128 stands for zero in the data rows.
Some points, one per row:
[140 140 191 172  82 103 161 163 160  85  41 106 194 171  72  73 140 166
 162 203 177  86 162 126 149 135  87 136 117  98  95 110]
[144  96 141  49  97 127 116  30 198 105 126 128 144  90  38 114 114 182
 143 140 116 207  88  95 130 167 171 130  91  82 140 100]
[146 159 116 145 100 255  93  61  52 156 180  20  77  59 168 158  69 138
 113  80 158 163 157  88 164 167 227 143  42  84  96 201]
[ 80 161   0 122 180  47  96 138  96 158 134 211  74  94 173 135 126 118
 110  84 144 160 123 209  96 175 144 110 185 199 128 167]
[102 146  95  93 102  79 156 184 160 157 116 142 109 130  99 117  98 150
 173 142  75 112 164 174 170  91  79 137  53  81 134 145]
[127 182 108  78 189 127 161  96  89  98 155  92 162 133 153  96 144 125
 129 146 184 136 146 196 114  68 111 163  84  68 123 161]
[ 44 141 185 255 119 123 234 112  10 168  77 191 129  58 137 233 176 135
  63 239  63  48 148 146 173 132  66 142 130 206 226  61]
[ 88 168  86 109 119 129 152 135 127 118 134 103 139 147 104 137 153  78
 121 133 114  86 113 158 101 121  83 144 152 110 124 157]
[149  85 139  98 132 120 189 189 148  91 128  76  90 155  92 128 147 124
 121 124 154 101  83 111  77 141 126  54 162 135 121 134]
[164 130 133 170 167 223 113 131 102 215  85 103 129 181 102  98 187 114
 128  99 132 182  98 167 149 124 176 161  76 129 136 132]
[139 125 183 195 163  61 152 152 176 148  83 255 162 224 105 104 147 126
 134 150 113 122 130 190 116  94 106 118  75  92  88  69]
[131 136 199 145 106 143 150 154 125 139 110 112 130 147 131 155 131 175
  24 131 153 107 184 121 148  81 138 141 104  82  62 103]
[131 155  82  79 145  85 171  95 129 124 143 126  75 113 202 122 139 115
 161  65 113  91 109 135 127 149 134 136 102 141 154 132]
[ 99  89  68  54 127 220 156  92 101 161 205  65  88 118  99  85 141 116
 172 117  72 138 133 157 117 180 154 117 111  81 179 102]
[138  55 135 120 149 174 142 166  94 122 102 111 132 122 124 147 100 137
 111 144 115 128 175 121 138  98 103 123 162  92 163  35]
[ 91 115  91 117  96  87   0 116 233  81  64 251 147  64 143  71  61 242
 164 150 159 155  69  93  70 187 101 122 178 216 125 124]
[161 150 160 197 121 137 117 126 134 152 133 146 127 117  78 124 205  74
  82 127 160 155  64 174 117 114 116 123  92 101 112 178]
[184 177 186  49  37   0 211 240  69  30 121 163 137 132 150 223 149  88
  27 118 123  38 183 116  27 202 130  72 213 191 124 193]
[141 153 222 143 123  12  28 123 212 170   0 167 224 113 119 141 124 108
  89 246 203 215  84  95  66  96 157 106  83 190 133 226]
[145 160 142 108 110 126 162 101  90 124 127 109 128 129 119 133 147 158
 130 114 117  98 136 143 139  86 133 118 131 107 139 108]
[180 109 255 121 125 152 136 149 128 182 108 118 160 150  88 132 111 123
 164 240 152  88 140  98 183  81 103 138 143 140  84 115]
[126 185  95 156 160 250  80  41  72 139 139  40 126  83 126 128 108 166
 146  21 181 192 218 102 217 144 255 129  55  36 146 246]
[167 101 149  98 140 141  93 143 120 147 109 142 155 163 149 136 112  92
 121 105 108 126 102 114 154 112  71 139 133 132  92 112]
[182 129 165 136 117 186 190 102  95  83 123 118 104 168  68 132  78 168
 130  73  69  79 139  96 174  64 129 140 117 104 102 140]
[118 123 153  99 151 130 120 130 147 176 128 168 194  68 147 117  74  66
 113 137  89 210 119 101 106  49  95 156 155 109 108  62]
[107 119 156 112 124  95 123 129 163  79 143 160 182 137 159 101 126 177
 147 116 183 146 102 130  60  99 110 132 165 120 121  64]
[ 90 121 124  98 143 147 135 146 154 110 123 134  93 107 100  87  91 119
 103 159 142 126 128 135 137 134 113 118 134 135 108  74]
Here are 24 more points, each followed by its number:
[ 53 105 163  93 116 129 178 125  90  88 108 122  84 142 139 159 129  90
 102 120  77 148 107 133 142 124  91 128  90 131 135 144] 0
[184 133 128 151 128 137 122 151 139 129 125 131 105 133 147 113 129 109
 160 111 143 124 101 171  90 129  90 141 142 110 143 112] 1
[115 119 137 130 159  96 157 188 201  75 152 160 170 164 154 118 108 130
 183 144 150  89 173 127 188 113  93 119 122 190  73 107] 2
[105 125  94 130 124 196 123 146 123 114 192  66 168  96 128 160 131  63
  93 159 101 123 125 116 174  57 147 141 117 105 137 123] 3
[149 129 172 114 141 139 128  97 136  95 114 110 134 163 152 100 151 124
 152  92 121  77 127  93 154 119 184 148 100  92 121 127] 4
[162 147 120 105 134 105 114  69 138 111 189  94 129 145 142 172 103 133
 104 133  95 125 112  96 126  90 122 142 144 167 111 125] 5
[136 103  84  89  79  53  78 104 118 129 143 119 118  48 204 202 122 130
 149 174 112 128 172  93 102 162 154  95 146 174  63 191] 6
[153  90  90 154  80 160 235  71 140  76 166 105 127 107  72 123 187 116
 169 109 166 178  98 165  97 113 142 137 158 108 126  98] 7
[151 136 104  98 113 103 141 192 145 164 127 156 151 116 100  98 111  98
 138 125 128  71 106 159 112 121  59 135 110 147 136 115] 8
[ 92 105 102 186 153  81 111 147 109 127 126 186  91  82 112 146 169  98
  98 162 122 106 153 105  18 238 122 161 225 125 153  48] 9
[ 90  95  94  99 121  78 145 161 110  90 147 174 101 177 161  98 171 142
 155 112 102  92 181 114 115 107 120 133 162 105 134 107] 10
[165 142 140 139 171 151 123 110 145 143  88 144 163 108 164 129 135 104
 128 126 133 111 110 185 164  92  93 118 162  79 135 113] 11
[202 205 187 206 107 255 194  44  69 102 160  75 170 175 112 153 129 158
 177  54 131 187 212 112 175 141 255 224  63  55 178 255] 12
[121 132   2 125 126  59   6 177 142  75 138 137  54 134 149 221 114 114
 186  48 114  98 109 129  88 195 129 150 210 202  42 214] 13
[188  58 114  98  86 133  93  56 159  87 157 179 142  71 107 111 144 134
  90  97 109 226 121 188  57 145 149 104  86 138 106  70] 14
[129 119 150 119 101 136 113  95 124 148 128 136 135 167 103 113 103 152
 138 198 116 191 137  76 158 105 120 194 112 155 133  99] 15
[117 127 188  99 118 101 140 165 132  91 175 167 121 183 108 113 136 140
 132 116 130  64 141 158 151 183  94 180 128 198 101 160] 16
[ 94 154 115 138 138 116 127 154 190 162 143 186 116 157 117 140 126 115
  89 119 124  89 155 147 120 110 127 133 147 116 142  96] 17
[229  50 179  53 111 255 104  79 116 122 182 102 134   9 191 165   2  67
 184  99 178 242 113 158 102 200 255 135   0  85 101  79] 18
[127 118 168 141  99 110 142 169 195 140 106 174 156 197 133 106 127 194
 144 158 184 102 109  84 203  99 129 152 114 119  84 202] 19
[127 146 197 132 159 117 123 107 152 136  86 165 160 154 107  94  92 106
  45 134 129 141  74 127 163  97  83 103 173 160 150 124] 20
[155 110 105 136 109 131 178 109 105 136 163 122 156 106  95 121 150  86
  93 137 100 125 102 103 101 142 157 125 151 117 145  97] 21
[135 134 168 120 153 156 157 117 142 152 147 102 165 113 114 105 130 129
 129 107 145 117  97 152 127 123 117 113  87  77 149  86] 22
[120 104 128 112 120 122 122 133 125 196 143 128  67 120 117 148 145 126
 158 123 125 113 154 139 155 109  84 118 100 161 137 118] 23
Which three of these numbered points are nearest to each point below by angle, seen from the average point of the first points? Their numbers follow each, nearest first.
[207 154 150  99 105 156 141 121  42 125 123 123 115 155 109 150 110 144
 127 184 149 124 179 138 145 129 145 132 125  89 141 153] > 12 18 15
[130 106 134 137 103 134 170 126 149 101 167  70 123 117  95 130 103 114
 125 111 106 106  81  81 132 151 136 104 166 124 105 127] > 21 5 7
[ 40 103  90 237  51  90 100  95 131 144 129 181   7  97 151 151 201 156
 120 168 126  77  97 122  91 229 143 110 214 155 147  78] > 9 13 10
[ 36 101 194 219  70  90 153 133 127 172 104 184 121  49 150 143 210 188
  79 234 103 160 116 132 134 255 125 160 151 147  93   0] > 9 15 21
[114 145  70  82 161  55  45 211 217 146 130 162 101 146 147 159 145  71
 141  59  68  53 125 142  94 213 157 147 144 245  72 174] > 13 16 6
[ 98 105  76  65 110  90  67  81 119 101  63 204  78   0 219 160 128  78
 142 121 100  99 107 121  58 166 158  72 201 225 131 188] > 6 13 9
[125 141  97 117  91 155 130 138  78 167 210   8 103 127 152 132 113 114
  60 128 110 158 160 129 137 104 123 137  59 118 158 127] > 3 5 23
[115 127 129 177 158 120 181 158  97  87 134  88 105 131  94 103 124 122
 126 107 125 108 106 152 149 134 140 135 155 117  85 106] > 7 21 16
[140 134 102 202 121 144 145  70 117 170 151 101 157 110 106 133 158  76
 148  87 134 192  95 120 137 138 113 114 125 110  94 125] > 7 21 12
[117 116 166 137 162 200  97  90  64 186 159  26 141  69 179 159  56 105
 111 118 202 194 125 130 151 121 238 170   9  99 108 161] > 18 12 3
[123  63  98 116 135 144 112 128 150 128  96 139 122 156 195  83 115 117
 140 113 113 123 143 117 113 103 141 140 126 126 129 127] > 10 4 1
[200 154 226 176  63 224 113 238 154 186  84  70 162 202  79  69 174 179
 165 145 158  72 119  82 117  86 110 163  75   0  60 180] > 19 4 12
[ 81 122 152 126 178 128 125 105 126 136 111 159 183  57 127  76  76 106
 145 148 127 171 113 114 135  67 109 125 204 190 188  67] > 20 11 15
[111 154  54  86 206  47  43 107 133 132  95 192 103   0 225 141 119  98
 112 138 158 167 120 126  12 188 106  46 125 212 173 147] > 6 9 13
[129 171 132  69 136 101 129 114 151 117 144 107 132 141 116 140 111 160
  94 178 118 147 119 124 139 106 120 120 147 123 152  53] > 5 15 20
[157  83  63  89 159  96 120  79 141 112 149 115 169 147 149 141 115 105
 131 159 128 182  99 115 167 123  91 133 111 128 110 112] > 5 15 14
[120 110 159  61 142 117 136 127 133  99 113  71  85 147  72  76 144 147
 183  83 117 131 162 110 201 151 151 124 129 117 150 156] > 4 16 10
[136  99 135 132 110 114 169 146  95  96 113  54 142 138  85  97 141 130
 118 125  91  87 154 128 145 149 168  93 161 143 112 148] > 21 4 10
[172  73 121  93 125 125 145  73 137 114 158 104 130  77 129 127 158 124
  75 140  97 224  64 178 127 162 144  96  90 152 151 105] > 14 18 21
[162 137 136  88 126 167 156  28  94 143  67 128  68  96  78 107 198 106
 162 126 122 131 183  98 147 124 104 151 123  79 131 120] > 7 12 4
[148 119 112 190 152 138 117 137 135 160 118 100  67 161 121  91 216 114
 161 157 181  97 110 155 129 110 132 114 141 115 102 115] > 1 23 7
[110 107 157  47 154 175 141 149 124 176 169 154 109 113  62 108  87 130
 142 141 154 160 124 124 163 102 111 137 150  57 178 100] > 22 15 23
[ 91  98  77 116 116  20  43 104 154 109 122 146 144 103 114 154 108 182
 149 177 100 138  94  65 106 168 118  77 187 219 116 142] > 6 13 5
[104 155  20  92 136  41  78 147 165 121 125 158  40 103 173 155 175 122
 176  83 112  82 109 130  93 222 160 130 163 221  68 236] > 13 6 16
[235   7 192  73 102 255  89  78 155 106 216 132 203  27 168 136  34  79
 158  90 190 174  92 142 103 140 255 176   0  62  70 105] > 18 14 22
[ 59 205  23  97 158  88  51 126 181 110 103 160  72 112 154 116 124 102
 142  63 107  91 145 177 117 221 151 105 159 215  76 144] > 13 6 17
[121 160 111  66 159  70 167 124 186  72 159 176 154 139 114 126  55 161
 172 121 148  91  98 133 121 152 141  96 145 102 151  93] > 2 17 10
[165 149 150 148 130 170 109 114 103 152 135  98 100 151  97 100 144 140
 129 101  99 121 169 117 133 134 134 159 121 105 118 171] > 12 4 23
[ 97 108  25 105 134  42   0 142 196  96 108 185  83 119 205 169 124 155
 213  15 127  76  83 110  76 211 165 149 184 193  80 169] > 13 6 10
[120 120 102 156 109 107 140 165 137 145 131 154 121 162 120 126  81 137
 143  98 112  69 146 156 103  75 103 148 137 148 141 111] > 17 8 10
[ 88 130 180 108 106 131 127 133  90 107 135 122 133 153 148 128 165 160
  99 158 120 102 114 115 158 108 194 136 144 110 158 163] > 4 19 12
[127 123 139 115 128 103 143 131 141 147 116 176 129 115 115 181 122 117
 194 121  97 110 176 161 116  87  78 117 105 134 165 152] > 23 8 10
[147 149 138 109 148 144 153 117 150 128  57  51 128 103 121  91 147 139
 192 155 185 140 158 151 158  87 160 127  79  97 134 107] > 22 4 12
[142 146 165 150  97 108 192 179 179  93  93 141 127 195 134 107  86 145
 114 139 142 160 155  96 193 138 156 226  97 114  82 109] > 19 2 15
[186 113 255 130  91 121 148 135 213 102  91 185 228 159 145 117  99 145
 116 185  87 118 111  67 192 103 138 109 163 144 115 138] > 19 20 2
[239  51 240  11  31 183 255 204   7  18 133  87 167  31 150 245 129  71
 141 200 126  17 240  76  98  89 189 127  29  74  73 222] > 18 6 12
[193  97 128  96  84  92  83  72 178  96 133 101 203  94 119 109 135 116
 131 126 135 229  94 136 132 176 126 139 117 111 128  48] > 14 18 7
[193 106 132  67 142 130 114 147 116 144 114  71 171 122 132 121  86 176
 115 131 101  71 141  86 138 109 124  79 123 120 149 117] > 5 4 22
[133  95 119 130 152 120 155 180 138 101 116 169 141 179 145 115 122  85
 205 142  85 117 132 121 122 134 102 134 165 167 122 138] > 2 10 16
[151 131 113  87  77 123 193 194 127  76 238  62 145 183 149  93 176 108
  96 137 118 164 134 187 102 100 150 126  92 100 182  83] > 7 3 21
[ 77 201 123 147 175 202 148 135 107 151 109  88  42 156  58 133 176 113
  99  94 117 182 128 141  87 114  75  98  92  75  97 138] > 0 23 22
[150 112 175 149 147 104 105 166 178 139  48 132 179 191 112 143  92 167
  90 232  99 118 136 124 155 116  79 166 127  75  77  94] > 19 15 20
[165 128 188 138  88 169  95 162 159 179 147  98 104 193  82 123  93 118
 139 133 161 113 102 116 175  61 152 129 135  98 148  97] > 19 15 22
